In the data rows, zero lies at 4.5, halfway between 4 and 5.
Some points, one per row:
[4 9 5 4 4 4 6 6 3 3 1 3]
[6 9 5 4 6 1 3 3 3 2 2 3]
[7 6 3 7 5 2 3 9 2 3 4 5]
[3 3 4 6 3 7 7 8 8 2 5 7]
[6 1 2 6 3 7 3 3 8 6 5 7]
[4 1 5 5 4 6 5 1 5 4 8 6]
[3 9 5 2 5 2 5 5 4 3 1 2]
[6 2 5 5 5 4 4 4 3 7 6 5]
[4 7 5 3 4 4 5 2 5 2 2 1]
[3 6 5 2 5 5 7 1 6 2 4 4]
[6 3 4 3 4 5 3 1 7 4 5 4]
[6 0 2 6 5 6 3 6 6 6 7 6]
[4 5 7 5 5 3 5 4 1 6 5 5]
[2 8 7 2 4 4 5 3 2 5 2 5]
Then 18 other points, each followed by its number:
[3 4 3 5 5 6 3 9 3 4 6 7] 0
[6 5 5 3 5 4 5 0 6 2 4 1] 1
[7 0 4 6 4 5 5 4 5 6 8 5] 2
[2 7 3 9 3 4 6 5 2 7 4 6] 3
[7 0 4 6 4 5 4 4 4 7 8 5] 4
[4 5 3 5 3 6 5 5 5 1 5 4] 5
[5 6 4 7 5 4 3 7 3 6 3 5] 6
[6 4 4 6 3 5 5 9 3 4 4 5] 7
[6 0 4 3 5 7 6 4 6 7 8 6] 8
[4 5 2 4 4 5 4 4 7 4 2 4] 9
[2 9 7 3 5 1 6 5 2 4 0 2] 10
[2 7 4 3 4 5 5 5 5 0 3 3] 11
[4 2 2 3 6 9 5 9 5 6 6 8] 12
[5 3 4 8 4 4 5 2 3 6 7 6] 13
[2 9 4 2 2 2 6 4 8 5 0 4] 14
[6 0 3 8 4 6 4 6 4 4 8 5] 15
[3 7 7 5 5 3 5 5 1 6 4 5] 16
[2 3 4 5 3 7 6 7 5 1 6 6] 17
Which of these numbered points is nearest to each point below, ignoring the 2 directions in which the first points spread most? Its number follows each.
[6 0 3 7 4 5 3 6 4 3 7 5] > 15
[3 7 7 4 6 2 5 6 1 5 2 3] > 10
[7 2 4 3 6 6 3 4 6 3 7 3] > 1
[6 2 3 6 6 5 5 9 3 7 6 5] > 8
[4 4 7 5 5 4 4 3 3 3 7 4] > 15
[0 9 6 3 5 4 7 4 3 4 1 3] > 10
[1 7 4 4 4 5 5 5 5 1 2 4] > 11
[5 2 6 5 5 4 4 3 2 7 7 4] > 4
[6 7 5 3 5 4 2 1 5 3 3 3] > 1
[3 4 6 5 5 3 5 5 0 7 5 4] > 16
